In the rows, zero is written as 128.
Each path below is one point turned by a fixed rotation once a step. After each direction that follows a path, write how fast that rotation turns it, in degrees each step (0 if it stays still).
Each turn is a multiple of 5 degrees from 10 to 175, or 0.
Each row of a path follows its step; steps can be skipped.

step 0: [111 145 115 120 130 138 135 127 126 135 128 130 146 124 138 131 120 118
 131 126 129 130 122 137 131 127 134 123 144 126 137 119 119 129 138 130
 127 133 142 120 128 143 100 126 138 112 139 127 130 125 121 132 131 136
 126]
step 1: [124 126 128 120 123 144 118 128 134 139 139 143 127 137 131 120 116 142
 123 117 133 119 125 139 128 125 142 139 134 134 115 129 128 122 125 143
 120 130 124 127 125 134 112 136 120 130 135 150 111 117 125 123 138 133
 135]
step 2: [138 124 120 109 113 135 109 121 137 130 123 131 132 144 132 138 122 131
 129 123 133 140 127 121 130 135 134 121 123 120 139 131 132 135 125 121
 113 137 136 131 124 140 148 128 130 128 136 129 106 115 126 119 127 122
 122]
step 3: [118 132 119 128 128 144 125 138 117 117 140 125 119 143 129 135 119 137
 135 119 124 127 132 121 140 126 121 116 124 130 130 130 125 147 131 127
 135 121 142 116 138 114 145 128 133 115 123 127 129 116 130 118 142 138
 127]
step 4: [124 126 132 125 119 137 128 131 120 131 121 126 125 134 124 138 114 118
 144 140 125 113 134 118 121 142 131 131 122 135 132 138 112 139 118 123
 138 106 135 127 135 138 115 131 133 133 120 129 117 135 135 129 123 147
 137]
step 5: [140 117 137 132 137 132 124 123 132 127 134 126 133 131 131 125 140 141
 151 125 143 126 127 133 121 136 129 138 116 137 133 129 118 129 130 132
 147 124 131 125 112 129 126 138 133 125 117 142 114 137 141 128 122 127
 107]
step 6: [129 124 124 135 139 103 143 115 128 125 134 134 124 136 148 139 124 123
 112 121 136 128 120 123 131 146 121 131 123 126 141 137 123 129 124 138
 134 129 127 139 124 129 139 144 130 129 121 119 120 131 132 119 133 128
 116]
step 7: [123 126 134 126 128 121 143 122 128 125 141 118 136 132 138 135 136 126
 137 129 132 138 130 121 129 149 119 140 147 128 113 133 125 133 134 128
 132 125 110 112 131 127 125 127 133 111 137 113 138 127 128 116 136 128
 138]
step 8: [101 115 128 137 136 137 136 125 125 145 115 132 135 138 121 133 139 130
 126 119 129 121 127 129 117 127 135 134 135 130 128 133 121 118 130 121
 123 133 116 111 121 123 117 137 126 140 139 111 119 132 136 125 123 130
 139]
step 10: [129 134 128 128 113 132 131 132 133 122 137 134 136 147 128 125 106 116
 109 105 132 134 129 128 120 119 125 130 137 143 119 134 125 122 124 135
 120 127 134 122 109 123 133 132 116 121 124 130 131 124 115 128 139 131
 127]
step 11: [142 135 143 123 121 135 109 131 125 135 125 136 135 148 125 137 113 117
 131 140 134 128 126 116 137 126 142 128 138 120 127 131 117 120 129 126
 114 126 122 121 124 120 137 113 147 127 133 125 131 122 136 122 137 131
 134]
step 12: [128 124 132 113 131 143 125 144 119 133 127 131 143 122 140 117 118 142
 139 129 132 106 120 131 125 118 125 115 117 127 142 122 114 136 122 119
 130 134 129 117 123 111 140 125 130 130 132 123 124 131 128 122 136 136
 129]
Speeds:
[132 128 131 130 127 130 129 128 130 127 127 126 127 131 124 126 125 129
 124 133 130 128 131 130 128 131 130 126 122 128 129 126 124 130 125 126
 132 130 130 125 129 129 129 130 129 129 130 128 131 127 126 128 131 128
 128] : 45
[130 128 132 125 126 128 129 129 127 128 127 126 125 131 129 132 128 127
 129 126 125 127 127 131 127 128 130 133 128 131 124 128 128 130 127 125
 124 128 126 129 128 129 123 130 130 129 127 129 133 125 130 130 130 130
 129] : 110
[129 130 131 130 130 123 130 128 130 129 127 130 133 125 132 128 127 127
 131 133 131 126 126 130 126 126 130 128 127 127 129 132 126 130 130 129
 128 128 129 130 127 126 127 128 126 125 127 129 129 126 132 129 133 128
 129] : 55
[126 133 126 127 132 128 133 126 126 124 129 126 128 127 130 126 125 126
 128 126 126 127 130 127 127 127 126 127 129 127 130 128 130 129 124 129
 126 126 130 128 129 129 129 133 132 124 127 128 130 125 124 130 130 125
 127] : 110
[126 127 127 129 126 123 127 130 129 124 128 129 127 131 128 134 127 126
 130 127 127 129 128 126 129 128 126 128 127 123 124 125 129 129 126 129
 129 130 129 126 125 128 132 124 128 127 131 128 129 130 130 129 133 127
 130] : 90
